Which row each row swaps with, under one turn or mirror:
J_48: 0.948 -0.889 -4.026 -1.752 1.487 3.564 -0.141 0.791 -0.944 1.082 2.925 3.104 -2.725 -0.097 -2.588 3.094 -3.066
J_351: -3.756 0.943 -2.794 -0.456 1.714 1.145 -0.015 3.616 0.958 -0.941 -0.051 1.038 -0.896 -2.592 0.099 3.658 -0.404
J_173: 1.667 1.094 -0.856 -3.181 1.602 1.472 0.583 2.639 -2.888 3.977 -1.119 -0.308 -0.671 4.438 1.517 1.855 1.245
J_994: 0.741 -0.853 -2.323 -1.306 -0.756 5.757 -3.709 0.201 -1.912 0.488 0.542 1.716 -4.220 1.073 0.343 2.729 -2.949
J_901: 2.055 -0.125 1.499 -1.495 2.631 3.002 2.908 0.741 0.957 -1.454 3.233 2.477 -1.163 0.967 2.287 3.974 2.976
J_875: 2.617 1.580 -0.718 -4.007 0.690 1.816 -0.062 2.449 -2.610 1.794 -1.158 0.702 -1.142 3.605 2.872 -0.120 1.052
J_120: -3.321 1.915 -2.582 -0.058 0.584 1.199 -0.001 3.553 0.499 -1.584 -0.617 0.882 -0.333 -2.168 -0.882 4.103 -1.165
J_761: 3.471 -0.885 1.363 -3.360 1.284 3.784 0.913 0.194 -0.080 -1.267 1.649 1.573 -0.446 0.600 3.113 3.336 3.482
J_309: -2.656 3.586 1.837 -2.389 2.607 3.448 -0.250 3.849 -3.704 1.229 -1.014 2.365 1.592 -1.421 1.222 4.148 0.357
J_397: 2.880 -0.166 1.968 -1.568 1.166 2.764 1.334 0.960 -0.008 -2.408 1.865 2.705 -1.913 0.630 2.696 3.364 3.891
J_496: 1.010 -0.701 3.080 -2.524 1.673 3.263 1.070 0.768 1.424 -1.828 2.721 2.359 -0.424 0.235 1.694 4.422 3.186
J_360: -3.477 2.253 -2.279 -1.538 1.991 1.499 -0.630 2.702 1.049 -2.305 -1.407 1.841 -0.753 -2.232 -2.229 3.382 0.159
J_418: -2.113 -2.920 -0.231 -0.273 0.202 5.663 -0.922 0.109 -1.860 -0.180 1.573 1.455 0.772 2.099 -1.921 -0.529 -1.450
J_803: 1.764 0.165 -2.526 -1.214 -1.409 5.486 -3.134 1.442 -0.503 -0.150 1.890 4.276 -3.581 0.601 -1.889 1.916 -0.601
J_614: -3.086 3.332 1.760 -1.557 2.369 3.734 -0.602 3.816 -3.160 0.074 -1.117 1.607 0.922 -1.127 2.172 5.124 0.828
J_923: -2.032 3.712 1.710 -2.199 2.715 3.663 -1.091 2.709 -2.443 -0.023 -1.262 3.966 1.994 -2.074 1.504 4.423 -0.073
J_978: 0.575 -0.816 -2.454 -0.843 1.809 5.933 -1.262 -0.396 -0.233 2.222 -0.411 1.613 -5.790 1.346 0.134 3.830 -1.250
J_138: 2.455 1.858 -0.531 -3.045 3.125 2.856 2.598 2.301 -3.961 3.168 1.307 2.654 0.267 2.310 2.279 1.967 0.330
J_405: -1.770 2.500 2.149 -1.329 2.071 4.147 -0.924 4.120 -4.100 0.529 -1.000 2.712 1.620 -1.631 2.137 4.538 0.033
J_133: 2.204 1.488 -0.079 -1.096 0.008 1.886 -0.149 3.922 -2.620 1.420 1.468 1.097 0.125 4.593 2.989 1.251 1.023
J_576: 2.453 0.566 1.018 -3.975 2.283 1.266 -0.568 1.859 -2.447 2.886 -1.804 0.592 -0.256 4.005 0.043 1.040 -0.575
J_94: -2.723 2.179 -2.989 -0.868 2.449 1.700 -0.456 2.782 1.248 -2.134 -0.106 1.415 -1.461 -2.212 -1.163 4.441 -0.341
J_413: -3.088 -1.459 2.182 1.241 0.627 4.711 1.128 0.861 -0.786 -0.309 1.108 2.190 1.049 1.578 -2.085 0.000 0.205
J_607: -2.372 1.171 -3.526 -0.955 2.524 1.593 -0.449 3.286 1.518 -2.492 -0.698 1.777 -1.215 -2.159 -0.747 2.864 -0.129
J_305: 1.158 -1.022 3.090 -2.769 1.581 3.408 2.084 1.493 0.690 -2.332 2.633 1.098 -2.394 -0.017 1.717 3.323 2.860
J_263: -2.097 -0.832 2.448 0.516 0.920 5.195 1.040 0.152 -1.708 -1.759 1.031 2.054 0.703 2.127 -2.075 -0.204 -1.394
J_257: 1.190 -0.109 -2.621 -2.212 0.263 5.533 -2.706 -0.496 -0.780 1.673 0.032 2.831 -3.791 1.504 -1.790 4.287 -1.740
J_817: -0.969 -1.235 -2.793 -1.693 -1.205 5.691 -1.592 -0.986 0.374 2.397 -0.406 2.687 -2.705 1.476 -2.231 4.308 -0.193
J_237: 0.796 0.401 0.265 -4.108 0.617 1.818 0.092 1.222 -1.379 3.353 -0.416 0.727 1.223 4.954 1.900 3.698 1.781
J_441: -0.764 -0.686 -0.612 -2.465 -1.856 3.915 -2.760 -0.074 -0.039 -0.545 -1.447 2.394 -5.050 0.850 -1.638 3.760 -1.360
J_728: -2.026 -2.013 1.876 0.278 0.949 4.227 0.779 0.996 -2.153 0.320 2.428 3.115 0.811 1.215 -3.332 0.170 -1.319
J_951: 2.569 1.253 -0.256 -3.638 3.659 2.550 0.206 2.538 -2.504 2.842 -2.009 -0.497 0.656 3.032 1.567 1.115 0.199
J_469: 0.770 -1.546 -3.038 -2.264 1.705 6.457 -2.105 0.076 -0.615 2.022 -0.417 0.786 -3.914 -0.369 -0.848 3.461 -2.256
J_386: -2.523 -2.061 1.583 0.461 0.420 4.340 -1.308 1.473 -2.557 -1.040 2.390 2.986 -0.458 2.318 -2.073 -0.323 -0.941
J_490: -2.524 4.161 1.431 -3.421 2.307 4.120 -0.549 4.283 -2.125 -0.270 -0.726 3.644 1.020 -1.360 2.140 4.450 0.588
J_898: -0.503 1.728 1.399 -2.661 0.737 2.184 -0.140 2.174 -2.355 1.125 -2.373 0.497 -1.241 5.549 3.370 2.134 1.065

J_441 is swapped with -> J_898
J_817 is swapped with -> J_237
J_761 is swapped with -> J_418
J_309 is swapped with -> J_94
J_48 is swapped with -> J_138
J_607 is swapped with -> J_405
J_951 is swapped with -> J_469

